In the rows, zero is written as 128.
One turn moves every row onto another: examples first, then more rows asked
mab: [143 135 111  92 146 116 144 134 132 124 122 158 127  98 141 103 128 147
 125 153  93 132 102 120 154]
Zigag: [132 146 107 164 125 127 129 141 137 156 103 150 133 132 117 113 150 101
 127  96 121 135 129 131 104]
terep: [153 116 166 126 167 117 130 116 155 126 135 104 125 137 120 109 124 146
 136 135 144  96 101 129 107]
Bot: [149 138 117  90 140 121 162 134 131 131 141 152 125 103 133  98 118 150
 126 144  97 127 104 118 155]
Gebon: [154 119 164 121 172 129 128 140 148 124 123 107 115 132 122 119 108 144
 122 136 153 117  93 135 145]
vedog: [146 153 115  97 145 117 153 123 128 123 136 152 140  98 114 108 131 155
 133 169 106 132 108 119 146]
kuvor: [152 141 100 124 108 153 109 142 138 130 140 111 112 110 132 134 113 127
 153  97 141 134 142  93 137]
boga: [110 133 155 120 112 113 143  78 112 143 115 119 128 109 110 123 148 120
 129 144 137 159 127 121 141]
naruk: [140  90 125 106 156 159 132 142 122 114 123 165 133 118 166 124 142 113
 125 125 117 133 145 124 109]
funap: [149 140 106 108 103 150 126 124 124 129 140  95 105 106 138 131 120 111
 148 109 139 140 146  96 142]
rogi: [134 142 120 175 127 123 120 145 139 143 107 141 128 142 130 122 137 120
 114  86 116 137 114 117 108]
ros: [148 145 105 126 103 165 134 132 125 125 143 112 103 122 143 138 120 114
 159 104 132 123 134 101 141]
dupo: [129 146 102 174 125 117 118 122 124 142 107 143 138 125 127 107 148 118
 109  96 121 141 128 117 112]
Fon: [149 106 163 115 172 109 130 120 142 120 131 101 103 147 121 119 114 126
 125 126 137  98 108 129 128]
dilo: [115 125 155 104 123 119 137  75 115 141 111 129 118 115  97 142 145 102
 132 145 122 141 128 134 136]
Pigas: [143 136 111 101 137 112 143 125 148 142 125 156 125 106 115  93 131 145
 140 162  97 133 103 121 162]
Vizo: [108 126 155 112 114 127 132  74 129 145 121 113 124 112 109 127 149 109
 141 155 140 147 130 111 141]
Sinav: [146 148 121  93 141 116 152 140 128 124 129 163 140 104 129 107 133 144
 127 153  91 121 117 115 152]
Lat: [157 110 162 130 171 120 136 134 157 131 127  99 125 147 111 113 119 142
 134 115 134 107  96 130 122]
Paduv: [174 141  99 127 112 160 135 136 120 135 145 109 109 104 139 134 112 123
 158 107 132 123 132 107 135]
Bizu: [136  98 124 116 137 151 111 151 129 122 125 173 143 113 162 135 139 118
 134 130 134 131 150 129 107]
tuk: [103 129 159 115 111 125 128  80 118 130 117 108 130 109 106 132 149 118
 145 141 136 144 134 131 144]
ses: [140 161 127  97 140 128 156 130 136 131 138 151 135  96 127 107 126 155
 130 154  92 112 104 125 135]
zir: [129  88 134 120 153 168 118 134 131 127 137 158 145 118 156 129 140 114
 134 117 144 128 145 128 100]
fub: [136 141 114 158 139 119 129 136 143 153 101 125 128 138 118 105 144 101
 104  85 123 140 115 127 106]
fuzu: [156 135 103 129 107 144 122 130 125 113 139 114 104 106 136 138 113 113
 161  92 127 139 146 104 132]
lezim: [136  85 116 117 148 168 117 134 141 127 120 166 142 121 153 126 136 110
 139 130 129 123 152 131 105]
Fudas: [151  98 171 123 169 126 139 121 151 133 126 107 124 141 120 104 113 134
 120 123 150 112 104 137 120]
bolal: [110 129 157 126 124 127 139  75 122 126 126 109 131 116  96 117 151 124
 143 159 142 139 120 136 132]
nubov: [148 132 111 131  88 159 119 132 135 135 139 105 106 111 134 135 116 112
 162 113 133 124 144 113 135]
Zuf: [128 144 111 167 138 110 120 141 142 144 118 137 136 127 124 117 142 101
 119  89 125 140 139 115  98]
Tori: [135 101 128 122 150 166 129 145 129 118 130 162 136 106 152 135 126  99
 135 112 121 129 158 138 101]
paf: [131 149 104 168 136 114 113 140 130 148  95 134 134 129 133 126 144 115
 113  95 130 144 120 120 110]
vofu: [150 119 160 127 177 129 146 127 146 121 139 105 127 137 112 114 120 152
 130 135 136 111  88 133 121]
Seg: [153 121 169 131 169 131 142 131 151 134 124 102 113 144 121 112 116 125
 117 123 144 104  90 135 125]
fela: [118 137 160 120 113 121 127  67 116 127 111 122 130 104 104 136 150 131
 141 147 129 143 117 134 124]
kapi: [104 125 173 130 127 133 145  84 123 138 120 125 119 131 109 128 154 115
 135 159 133 142 123 118 147]
Roka: [131  92 133 133 147 166 121 141 116 109 118 157 127 121 164 136 136 117
 139 120 124 126 155 131 111]
pok: [130 151 115  83 152 108 143 137 138 140 139 149 124 103 123 113 118 140
 115 145  93 117 111 115 154]

dilo -> pok
Seg -> Vizo
Now find these:
zir -> dupo
fela -> ses
vofu -> bolal
Gebon -> kapi
rogi -> nubov
paf -> ros
Zigag -> kuvor
boga -> Bot
fub -> funap
Lat -> tuk
fuzu -> Tori

